In the data rows, the value 128 means zero.
Each row below has a hidden score, from 0 to 40, with 20 about the middle. What is it? The score is a weighted sum of the row's numbers plus the product of two more (or one squared), each taken from its middle value.
[079 134 186 120 126 132 177 143 139 129 113 148 126 116 129 119 105 146
 151 118 128 093 134 132] ~ 22
[087 147 150 126 183 136 123 135 121 110 144 128 118 063 161 117 089 136
 144 104 125 128 094 124] ~ 32
[079 098 120 107 108 111 134 127 128 141 132 145 115 087 152 117 102 128
 137 107 132 110 132 121] ~ 14
[171 139 119 120 133 126 105 142 140 108 119 128 154 143 123 128 152 130
 079 179 145 168 123 120] ~ 15
[123 142 128 114 109 123 159 101 145 147 128 124 121 131 130 105 143 119
 127 106 142 103 147 134] ~ 21
[113 136 139 171 128 127 136 133 082 144 130 108 124 134 098 117 091 143
 141 138 107 109 124 119] ~ 28
[077 115 136 113 100 092 147 143 136 137 122 154 121 100 140 115 107 140
 141 103 119 097 128 118] ~ 13
[091 127 122 121 114 097 125 137 132 131 131 152 118 087 149 114 099 135
 128 101 126 114 128 121] ~ 12
[123 137 164 103 124 135 132 126 140 123 118 132 130 139 141 131 161 132
 134 086 149 120 159 137] ~ 22
[127 127 105 149 119 128 114 127 089 112 121 107 086 114 139 118 090 133
 133 132 116 143 087 118] ~ 18
[084 120 128 115 110 102 140 141 121 120 120 153 118 087 153 120 103 134
 135 105 126 109 130 118] ~ 13
[148 135 131 133 148 146 118 168 151 128 153 132 165 131 139 151 162 130
 132 112 142 129 121 173] ~ 22
[149 136 129 124 138 118 119 171 137 120 135 132 194 126 112 134 142 105
 098 157 123 147 090 179] ~ 19
[086 134 181 120 121 128 185 145 135 133 119 137 119 101 121 116 105 143
 124 103 118 092 143 132] ~ 37
[128 120 140 118 152 121 102 148 144 113 134 156 120 103 181 121 144 130
 141 081 132 121 116 117] ~ 11
[144 135 111 117 124 140 106 105 136 121 120 130 118 157 139 173 170 137
 141 125 133 126 181 090] ~ 20
[150 136 126 122 132 126 128 128 135 133 138 127 192 142 129 130 142 104
 128 157 124 147 102 178] ~ 22
[140 126 126 133 143 140 117 141 128 116 137 128 174 135 139 150 163 128
 125 119 150 128 132 170] ~ 21
[145 125 122 115 152 154 124 174 149 125 145 130 162 130 143 138 159 138
 127 112 155 149 130 173] ~ 22
[148 128 081 130 099 116 100 132 130 115 111 112 083 157 134 122 122 122
 131 122 107 137 131 121] ~ 23
[149 150 133 141 140 118 130 130 141 132 125 120 180 139 104 109 128 069
 101 128 112 138 124 179] ~ 23
[129 113 094 134 128 118 112 134 073 128 122 109 093 131 116 118 093 127
 119 134 119 138 098 121] ~ 21
[147 127 127 128 140 129 151 138 139 137 124 119 172 137 108 096 132 070
 107 149 122 136 119 178] ~ 22
[085 141 185 132 128 115 173 149 146 137 125 151 120 111 127 110 101 141
 127 096 109 088 133 131] ~ 21
[113 128 129 145 116 141 152 138 086 146 135 123 129 137 095 117 102 117
 093 143 112 129 134 119] ~ 18
[097 139 187 106 122 115 166 131 133 136 129 135 119 112 128 118 111 144
 145 102 123 091 139 155] ~ 32
[149 099 085 125 126 132 091 141 128 098 103 106 079 146 133 143 142 141
 141 133 120 148 144 119] ~ 19
[136 123 091 162 088 122 121 130 078 146 128 082 091 165 087 115 103 166
 136 148 138 158 142 123] ~ 23
[154 140 124 112 143 140 122 180 152 116 128 140 167 143 143 136 157 135
 130 108 128 139 123 171] ~ 25
[091 137 190 120 126 122 128 130 126 148 141 153 125 117 129 119 111 142
 143 106 137 105 128 147] ~ 10
[136 143 133 152 116 133 138 128 072 133 134 117 127 136 099 122 102 128
 120 143 106 121 127 121] ~ 23
[167 137 128 131 129 129 110 140 154 125 129 134 154 152 121 177 152 129
 089 177 140 177 125 119] ~ 14
[128 127 106 120 137 157 103 103 149 114 108 131 119 158 135 172 169 134
 135 128 153 147 183 093] ~ 12
[094 150 158 131 158 116 131 134 117 127 147 166 130 083 150 120 090 134
 158 117 137 122 094 121] ~ 13
[114 117 148 122 169 132 105 152 157 116 125 152 118 091 163 117 140 132
 123 073 127 128 117 121] ~ 9
[158 143 125 132 142 177 112 066 144 125 127 131 163 127 109 181 174 096
 112 179 193 166 192 130] ~ 19
[074 114 148 108 092 092 161 135 138 145 123 153 119 103 138 117 110 163
 144 103 118 083 143 114] ~ 19
[138 123 126 129 150 146 120 128 166 128 143 123 159 134 140 141 161 138
 129 110 134 122 107 168] ~ 28
[141 129 125 120 138 136 154 134 144 140 135 132 171 129 095 098 132 067
 113 156 131 133 118 176] ~ 24
[131 133 156 120 119 131 156 091 134 139 132 128 124 139 128 106 149 126
 128 108 128 101 146 128] ~ 27
[137 127 091 165 094 107 108 120 069 138 114 128 096 163 097 126 106 168
 124 135 113 138 122 120] ~ 14
[147 139 130 113 130 125 148 133 124 132 143 125 170 143 121 103 133 066
 108 155 121 133 123 177] ~ 28
[146 132 101 128 125 128 126 078 128 128 126 137 123 144 102 146 144 112
 115 169 145 144 143 088] ~ 17
[146 098 092 121 115 124 086 133 137 128 109 115 080 149 147 154 140 128
 134 130 122 150 143 119] ~ 13
[145 136 100 133 130 134 133 073 128 149 121 117 128 147 099 135 140 109
 120 162 135 142 141 094] ~ 21
[145 128 125 123 146 159 122 150 152 126 135 121 166 134 151 149 161 128
 124 120 154 132 132 173] ~ 21
[132 128 130 131 133 122 152 128 131 128 125 132 173 132 108 100 131 066
 099 150 124 129 122 174] ~ 19
[098 153 161 138 155 116 140 144 121 132 139 141 125 087 136 126 094 144
 161 114 123 135 128 120] ~ 19
[158 095 088 123 119 128 091 136 132 098 114 116 082 151 151 151 138 136
 141 131 128 152 136 120] ~ 18
[147 147 116 126 124 140 106 117 146 113 121 127 117 155 140 176 170 136
 140 130 151 128 180 091] ~ 22
[129 127 144 109 168 130 099 141 140 095 129 174 122 100 170 120 140 134
 150 075 120 127 124 122] ~ 16
[121 119 128 155 114 131 128 126 074 136 125 112 128 133 093 124 128 119
 110 128 128 136 123 117] ~ 17
[123 111 128 145 102 126 113 141 087 120 115 094 088 120 107 117 093 136
 138 137 118 128 105 120] ~ 23
[167 112 127 128 151 153 072 157 150 086 122 141 121 122 162 171 171 129
 139 093 131 134 142 112] ~ 21
[139 143 128 121 137 132 151 136 149 132 122 123 170 132 115 107 136 070
 094 150 116 128 127 175] ~ 23
[128 123 126 124 142 123 084 176 143 092 147 133 150 134 163 157 163 139
 127 123 126 166 099 131] ~ 20
[110 121 145 103 159 113 102 139 149 116 126 161 128 093 185 125 135 132
 140 075 110 098 113 119] ~ 12
[128 125 127 115 112 095 129 138 134 132 128 149 114 076 138 121 128 130
 149 113 127 100 136 123] ~ 20
[091 143 180 128 132 126 174 137 128 141 131 159 129 119 140 120 104 148
 145 128 122 086 138 133] ~ 14
[169 115 128 123 130 132 085 151 150 094 111 117 087 157 144 170 150 136
 135 129 111 128 134 118] ~ 19
[093 114 159 118 165 122 117 146 150 124 136 166 124 093 174 120 129 132
 138 070 118 111 116 121] ~ 9
[097 142 156 132 164 127 127 128 118 126 141 148 120 065 135 120 093 139
 128 117 126 109 095 123] ~ 15
[103 146 192 120 139 123 170 137 141 142 125 132 120 109 118 117 128 134
 129 098 124 083 132 163] ~ 25
[126 129 162 113 122 141 148 124 146 138 129 129 128 144 140 120 155 141
 140 091 131 128 155 137] ~ 34
[138 153 158 116 084 126 189 072 141 157 140 131 124 139 097 070 132 094
 143 130 125 097 149 130] ~ 33
[129 126 159 121 103 128 171 093 148 153 119 121 124 144 124 095 144 116
 134 122 142 092 147 135] ~ 22
[081 104 124 110 116 117 135 129 136 147 129 149 124 101 150 119 128 134
 136 106 115 095 133 124] ~ 12
[097 133 194 125 140 131 176 137 137 133 119 133 123 124 128 119 119 128
 141 102 130 105 142 165] ~ 37
[164 142 125 123 142 144 112 138 143 117 118 124 153 149 116 177 153 133
 086 175 134 165 120 117] ~ 15
[155 087 083 111 116 113 079 145 128 090 128 112 128 151 138 146 140 136
 151 134 119 146 146 123] ~ 27
[142 124 110 124 130 144 102 095 133 118 111 122 119 156 132 168 169 134
 137 127 162 138 172 094] ~ 14
[157 101 093 128 126 127 079 124 134 106 106 115 086 161 146 146 138 130
 140 131 130 162 132 118] ~ 12
[151 127 128 126 127 151 102 106 140 116 116 115 119 163 139 171 168 136
 136 120 143 137 172 128] ~ 22
[115 124 146 102 154 121 108 157 152 115 139 171 121 091 177 124 141 136
 148 079 127 122 127 120] ~ 12
[111 128 143 172 105 125 145 142 079 131 117 095 118 121 128 116 085 154
 135 136 121 111 128 119] ~ 17
[141 129 130 131 131 118 150 146 142 134 130 124 171 142 130 106 133 070
 114 149 109 125 121 177] ~ 23
[100 122 128 107 169 132 116 143 135 107 140 184 123 087 177 128 134 123
 126 074 118 113 126 119] ~ 14
[153 124 121 128 138 117 099 138 138 112 115 119 149 128 118 176 150 126
 086 179 136 168 119 116] ~ 12
[117 112 145 113 163 127 105 141 131 095 123 154 119 102 178 121 140 128
 146 084 127 121 126 121] ~ 12
[111 111 146 116 163 128 112 139 138 112 138 164 117 093 172 119 139 134
 137 073 124 127 133 121] ~ 14
[118 128 163 107 128 135 136 127 139 128 128 128 128 145 151 130 162 134
 140 087 138 108 158 138] ~ 19
[132 112 090 147 105 125 111 135 089 120 116 096 085 125 120 119 128 145
 137 139 129 141 115 123] ~ 25
[138 089 073 116 103 120 085 118 118 099 106 113 079 148 134 126 127 138
 140 132 127 144 147 121] ~ 17
[139 134 134 131 140 129 150 130 137 130 124 121 167 138 123 098 131 067
 104 147 117 127 120 176] ~ 21
[132 128 098 147 102 116 119 157 097 130 128 103 088 128 108 112 093 141
 128 136 128 133 098 118] ~ 28
[125 125 124 138 112 131 142 135 079 128 132 127 131 138 082 113 105 128
 094 146 121 151 150 121] ~ 21
[129 108 100 150 113 128 106 129 088 127 122 094 083 117 122 120 094 138
 133 132 118 134 098 125] ~ 21
[131 112 128 145 110 127 111 135 085 123 120 091 088 135 116 121 095 136
 133 139 129 135 096 120] ~ 20
[147 132 119 138 130 121 135 132 106 133 128 124 149 134 087 112 122 091
 097 159 085 148 117 121] ~ 26
[115 131 128 145 069 126 156 110 119 162 130 098 113 160 103 104 109 162
 142 137 129 104 150 123] ~ 19
[128 143 132 126 137 136 161 137 139 127 116 122 171 143 121 099 137 128
 097 146 110 120 122 177] ~ 17
[075 111 131 131 118 100 122 124 127 135 130 152 119 098 153 116 103 128
 136 100 128 092 136 121] ~ 11
[116 120 147 112 163 130 115 150 144 114 133 168 120 094 176 122 140 135
 145 079 132 123 122 119] ~ 11
[152 142 129 128 147 149 122 158 129 118 153 134 162 137 151 144 156 134
 134 128 152 138 142 178] ~ 20
[103 162 166 137 154 127 149 143 121 127 125 127 128 103 132 116 093 140
 150 120 129 126 134 121] ~ 23
[143 124 117 128 123 130 142 135 110 146 126 120 144 142 128 099 117 101
 092 160 106 138 115 128] ~ 19
[095 155 183 119 133 124 171 131 130 155 140 128 120 103 130 118 104 151
 141 104 121 083 131 132] ~ 21
[140 137 126 120 142 135 159 145 140 128 136 136 176 138 108 099 133 077
 112 149 128 127 131 179] ~ 23
[147 131 111 126 128 138 098 128 144 128 128 138 122 146 114 170 169 131
 129 127 165 137 168 092] ~ 18
[118 128 142 109 161 128 106 150 148 109 138 173 119 089 128 118 141 135
 144 128 127 128 118 119] ~ 20
[154 098 092 124 120 124 087 141 146 099 111 117 083 151 132 144 128 129
 132 126 106 138 138 122] ~ 20
[124 131 163 111 115 141 155 107 151 146 125 130 127 152 145 111 153 144
 149 104 131 103 149 136] ~ 25
[128 123 096 143 104 132 118 129 077 121 121 098 087 125 115 121 093 128
 121 135 132 148 106 119] ~ 20
[132 119 094 154 113 126 110 137 075 126 136 095 086 125 116 122 096 143
 120 130 126 141 107 121] ~ 24
[103 122 112 142 057 104 143 096 113 157 120 101 112 151 113 113 111 162
 132 128 114 102 145 119] ~ 17
[149 151 111 133 116 121 140 128 127 139 128 120 126 150 112 131 139 103
 112 167 147 148 140 095] ~ 37
[121 133 131 155 117 139 152 144 088 148 123 114 125 135 086 116 096 135
 123 135 114 134 145 121] ~ 21
[146 130 128 125 128 139 149 176 153 130 137 122 182 131 118 122 140 091
 100 156 120 128 106 180] ~ 23
[143 140 101 120 121 123 127 076 128 135 118 123 125 136 090 129 138 103
 121 172 150 140 125 091] ~ 26
[114 128 130 153 102 116 145 139 082 135 132 115 129 148 082 113 104 126
 123 142 105 133 136 118] ~ 22
[092 143 159 121 153 128 143 128 119 139 137 133 127 100 128 128 095 149
 157 118 125 119 112 128] ~ 19
[091 136 148 127 128 118 127 144 136 127 134 149 123 067 137 121 091 135
 147 105 124 119 090 120] ~ 16
[093 113 113 173 064 123 144 127 068 153 118 086 115 123 098 117 083 193
 146 130 114 095 137 122] ~ 20
[148 137 101 134 128 124 135 073 132 150 136 135 131 148 081 129 128 100
 110 162 130 147 146 097] ~ 21
[147 130 109 121 130 142 099 109 128 128 118 120 114 154 125 172 169 132
 132 120 138 127 180 091] ~ 22
[088 113 114 121 124 108 113 131 138 133 125 147 116 080 156 117 097 128
 139 108 125 127 124 122] ~ 11
[120 124 160 108 131 131 128 139 145 124 121 127 126 140 142 133 164 129
 132 084 138 100 158 139] ~ 17
[128 139 128 128 113 136 128 136 082 128 108 094 126 149 094 111 100 132
 121 143 116 124 124 120] ~ 31
[139 128 106 116 124 143 115 119 141 105 118 140 119 150 129 173 168 136
 141 120 138 137 175 087] ~ 23
[131 133 166 120 139 136 121 128 140 132 133 132 124 135 151 128 161 135
 146 088 136 102 146 138] ~ 17
[143 141 125 120 167 134 114 176 149 126 141 123 155 125 150 125 148 132
 146 101 131 139 100 170] ~ 25
[128 140 159 113 114 128 150 095 148 138 124 129 127 150 126 095 143 123
 132 107 129 094 136 132] ~ 20
[180 132 122 130 138 136 102 155 132 095 128 112 124 159 124 185 144 135
 087 168 126 157 098 119] ~ 22
[084 135 145 119 166 130 135 137 121 122 155 182 122 128 160 127 091 136
 148 103 127 122 128 120] ~ 10
[142 139 107 147 132 122 124 068 134 146 129 128 128 147 092 127 137 105
 128 160 121 127 132 094] ~ 26
[122 139 164 113 118 128 157 113 143 130 116 135 126 144 147 117 155 139
 135 099 142 093 136 135] ~ 23
[119 127 111 136 067 122 149 076 110 142 107 101 112 154 105 108 124 163
 138 132 125 109 136 102] ~ 25
[129 138 183 138 113 132 194 091 140 141 125 124 136 128 089 052 125 054
 126 136 105 105 132 172] ~ 30
[119 121 156 110 116 142 159 094 141 149 131 137 127 148 140 101 144 122
 121 107 141 089 139 128] ~ 23
[156 123 119 135 154 121 098 148 140 107 146 134 138 128 158 125 131 133
 112 128 119 165 076 119] ~ 13
[160 133 126 128 142 129 098 153 136 106 122 127 133 156 128 185 144 129
 094 169 126 186 116 108] ~ 12
[154 121 117 119 157 128 109 167 150 097 127 131 139 127 144 125 130 127
 119 132 123 157 067 119] ~ 16
[149 130 111 120 135 158 108 109 147 123 128 123 126 155 138 175 171 138
 130 131 168 137 176 100] ~ 17
[128 100 103 131 128 127 085 134 141 107 121 119 128 160 149 158 144 132
 135 132 132 155 131 118] ~ 12
[108 118 110 150 128 110 151 105 121 154 121 128 114 159 110 097 113 128
 161 132 117 108 138 112] ~ 21
[074 139 175 131 116 117 168 129 121 143 128 148 120 128 132 125 094 168
 145 113 120 090 152 123] ~ 17
[121 121 105 136 065 122 151 105 110 150 111 090 112 148 111 117 114 173
 133 129 132 106 135 121] ~ 28
[158 145 128 141 146 138 115 136 146 119 134 142 169 144 115 170 153 114
 077 179 155 191 143 130] ~ 10
[082 124 130 117 106 091 124 131 126 128 127 152 119 089 148 120 102 132
 136 105 127 110 139 121] ~ 12
[142 125 097 128 122 118 124 068 131 142 111 119 126 138 093 128 138 107
 120 158 119 127 134 095] ~ 22
[150 137 122 107 135 128 122 138 150 132 141 141 182 130 120 149 169 127
 122 128 159 130 147 171] ~ 25
[142 122 104 112 122 125 092 106 141 112 112 126 119 159 141 172 167 139
 137 121 158 135 170 091] ~ 15
[096 150 185 128 134 121 164 141 128 158 143 146 122 113 134 121 105 150
 139 106 121 080 129 132] ~ 15
[124 112 096 138 108 126 116 137 085 118 124 108 128 121 122 124 095 138
 135 134 132 137 087 122] ~ 20
[128 125 157 114 111 133 160 090 139 149 135 127 120 138 132 102 145 131
 138 104 132 091 144 138] ~ 34
[128 125 099 149 106 125 104 124 090 127 122 091 084 122 118 120 093 128
 119 134 124 137 097 120] ~ 26
[151 131 094 126 127 124 121 085 134 138 112 128 128 145 111 154 128 116
 117 163 136 143 149 088] ~ 17
[142 124 109 123 129 146 108 109 140 108 106 119 121 164 139 170 169 131
 126 125 159 140 183 095] ~ 14
[146 139 111 116 124 126 128 121 156 120 121 125 119 157 134 176 172 144
 136 117 142 126 164 091] ~ 22
[099 123 116 158 053 117 156 118 092 157 128 073 108 145 119 121 098 180
 144 131 118 106 140 128] ~ 21
[130 138 156 107 096 122 173 088 130 142 137 128 128 143 134 096 139 100
 129 118 136 111 166 137] ~ 29
[148 123 107 123 132 147 095 092 135 125 128 124 119 161 135 174 169 137
 139 126 155 130 170 093] ~ 18
